grid =
-1,3,-16,-17,-11,3,-11,-2,-10,-1,0,-10
-9,-9,0,-6,6,5,0,-5,-3,5,1,-6
8,2,-11,-2,-3,-13,6,8,-2,-2,-9,1
-7,-3,7,1,-2,-4,-1,-12,-22,1,8,8
0,-8,-7,6,10,3,-3,17,10,2,-6,-1
18,2,7,-5,-5,-9,-4,2,1,4,-12,8
-2,-3,-10,-25,3,-29,-9,2,-12,5,-7,4
13,-8,8,-1,15,-2,7,-8,5,-2,-4,-6
-9,4,3,-1,-2,-7,11,-5,1,-17,-11,11
grid[0][0]	-1
grid[8][2]	3
grid[0][6]	-11
grid[0]	[-1, 3, -16, -17, -11, 3, -11, -2, -10, -1, 0, -10]
grid[1][7]	-5
grid[4]	[0, -8, -7, 6, 10, 3, -3, 17, 10, 2, -6, -1]
grid[8][3]	-1
grid[4][4]	10
grid[8][7]	-5
grid[0][11]	-10
grid[8][0]	-9
grid[8]	[-9, 4, 3, -1, -2, -7, 11, -5, 1, -17, -11, 11]
grid[1][11]	-6
grid[7][10]	-4
grid[2][4]	-3
grid[3][10]	8
grid[0][4]	-11
grid[6]	[-2, -3, -10, -25, 3, -29, -9, 2, -12, 5, -7, 4]
grid[4][11]	-1
grid[0][2]	-16
grid[2][7]	8
grid[:, 10]	[0, 1, -9, 8, -6, -12, -7, -4, -11]
grid[5][3]	-5
grid[6][5]	-29
grid[:, 1]	[3, -9, 2, -3, -8, 2, -3, -8, 4]
grid[0][3]	-17
grid[4][2]	-7
grid[6][3]	-25
grid[7][4]	15
grid[6][10]	-7
grid[3][5]	-4
grid[5][10]	-12
grid[5][8]	1
grid[3][7]	-12
grid[1][3]	-6

X =
[[ -3   1 -31   9  12  25   9  15  32  10 -10  -8]
 [-24 -27  -4  -5   3  29   6  14 -25   9 -32  -8]
 [ 21  -1  23  20  10  24 -16   3   3 -11   5   6]
 [ 18 -21 -16 -32  24 -31 -14  21  31  -3 -11   9]
 [  5   5   6  -2  25  12 -27 -27 -28  14  32   5]
 [-29 -25   3   3  23 -19  -9 -11  27  -5 -10  30]
 [ -8  11 -21   1   1 -16 -18  11 -18  30   5   6]
 [ 28  -5  20 -24  10   1 -16  20  15 -22  30  21]
 [ 19  14 -12 -27 -25  21 -17  14 -33  32  -2 -26]
 [ -9  17   8 -27  21 -10 -13   1 -25 -32  20 -18]
 [ 20 -15 -20 -16 -28   6 -24 -32   5 -29   8 -30]]
Indices start at 0.
(0, 0): -3
(8, 7): 14
(7, 10): 30
(0, 3): 9
(1, 10): -32
(3, 2): -16
(3, 4): 24
(6, 5): -16
(7, 4): 10
(10, 4): -28
(10, 0): 20
(10, 3): -16
(2, 2): 23
(6, 11): 6
(8, 6): -17
(9, 7): 1
(8, 0): 19
(6, 2): -21
(1, 2): -4
(5, 2): 3
(8, 8): -33
(3, 1): -21
(9, 10): 20
(10, 1): -15
(9, 0): -9
(5, 0): -29
(0, 4): 12
(3, 3): -32
(9, 8): -25
(2, 10): 5
(6, 4): 1
(6, 0): -8
(1, 6): 6
(8, 10): -2
(5, 6): -9
(0, 10): -10

B = ((-3, 11, -3, -1, 3, 14, 11), (-7, -9, -1, 2, -3, 8, -8), (-12, 30, 1, -6, -6, 28, 10), (5, -5, 4, 2, 11, 1, 12))
Indices start at 0.
(0, 0) -> -3
(0, 3) -> -1
(3, 4) -> 11
(2, 1) -> 30
(2, 3) -> -6
(3, 5) -> 1
(2, 6) -> 10
(2, 2) -> 1
(0, 2) -> -3
(0, 4) -> 3
(2, 0) -> -12
(1, 4) -> -3
(0, 6) -> 11
(2, 4) -> -6
(3, 3) -> 2

M =
34,8,17,-36,-24,-5,20,19
-2,6,25,-36,17,-8,-29,-26
-7,-24,-32,-19,-32,7,-30,-3
-9,17,-1,-25,1,29,-30,-10
Indices start at 0.
(0, 0) => 34
(3, 7) => -10
(3, 0) => -9
(0, 6) => 20
(1, 4) => 17
(2, 3) => -19
(2, 2) => -32
(1, 3) => -36
(2, 7) => -3
(3, 2) => -1
(1, 5) => -8
(1, 1) => 6

arr = [-1.0 -1.9 -1.7 -0.8 -0.9 -0.4  0.1 -1.7 -0.3 -0.5  1.1  2.1 -1.0 -0.6]
arr[0] = -1.0
arr[10] = 1.1
arr[3] = -0.8
arr[7] = -1.7
arr[5] = -0.4
arr[2] = -1.7
arr[12] = -1.0
arr[1] = -1.9

A = 3	-8	4	-28	-7	-9	2	0	11	-24	13	-4
A[-12]	3
A[3]	-28
A[-11]	-8
A[5]	-9

W =
array([[ 2.540,  2.095,  0.067, -0.837, -0.048, -0.641, -1.209, -0.420,
         0.199],
       [-0.050,  0.785,  2.041, -0.002, -0.170,  0.454,  1.271, -0.482,
         2.415],
       [ 1.060,  0.843,  1.778,  1.043,  1.871, -0.288,  0.116, -0.194,
         0.622],
       [-0.104,  0.558,  1.190,  0.098, -0.433,  0.676,  0.950,  0.174,
        -0.021],
       [-0.457, -0.936, -0.993,  2.517,  0.185,  1.639, -0.280,  1.924,
         0.088],
       [-0.380,  0.927,  0.729,  1.188,  0.866,  0.051, -0.028,  1.236,
         1.211],
       [ 0.483, -1.081, -1.172,  0.043, -0.221,  2.037, -1.103,  1.228,
        -1.506],
       [ 0.457,  0.029, -1.205,  1.934,  0.246,  1.642, -0.809,  0.245,
        -0.503],
       [ 1.357,  0.207,  0.008, -0.052,  1.365, -0.718, -0.623,  0.051,
         0.153]])
W[0][0]: 2.540
W[5]: [-0.380, 0.927, 0.729, 1.188, 0.866, 0.051, -0.028, 1.236, 1.211]
W[2][3]: 1.043
W[7][6]: -0.809
W[3]: [-0.104, 0.558, 1.190, 0.098, -0.433, 0.676, 0.950, 0.174, -0.021]
W[4][1]: -0.936
W[1][2]: 2.041
W[2][7]: -0.194
W[6]: [0.483, -1.081, -1.172, 0.043, -0.221, 2.037, -1.103, 1.228, -1.506]
W[:, 1]: [2.095, 0.785, 0.843, 0.558, -0.936, 0.927, -1.081, 0.029, 0.207]
W[4]: [-0.457, -0.936, -0.993, 2.517, 0.185, 1.639, -0.280, 1.924, 0.088]
W[4][7]: 1.924
W[1][0]: -0.050
W[:, 0]: [2.540, -0.050, 1.060, -0.104, -0.457, -0.380, 0.483, 0.457, 1.357]
W[0]: [2.540, 2.095, 0.067, -0.837, -0.048, -0.641, -1.209, -0.420, 0.199]
W[:, 2]: [0.067, 2.041, 1.778, 1.190, -0.993, 0.729, -1.172, -1.205, 0.008]
W[2]: [1.060, 0.843, 1.778, 1.043, 1.871, -0.288, 0.116, -0.194, 0.622]
W[5][1]: 0.927
W[:, 8]: [0.199, 2.415, 0.622, -0.021, 0.088, 1.211, -1.506, -0.503, 0.153]
W[2][1]: 0.843
W[7][8]: -0.503
W[2][6]: 0.116
W[8][3]: -0.052
W[7][5]: 1.642
W[8]: [1.357, 0.207, 0.008, -0.052, 1.365, -0.718, -0.623, 0.051, 0.153]
W[4][0]: -0.457
W[8][2]: 0.008
W[0][8]: 0.199
W[0][6]: -1.209
W[5][2]: 0.729
W[1][3]: -0.002
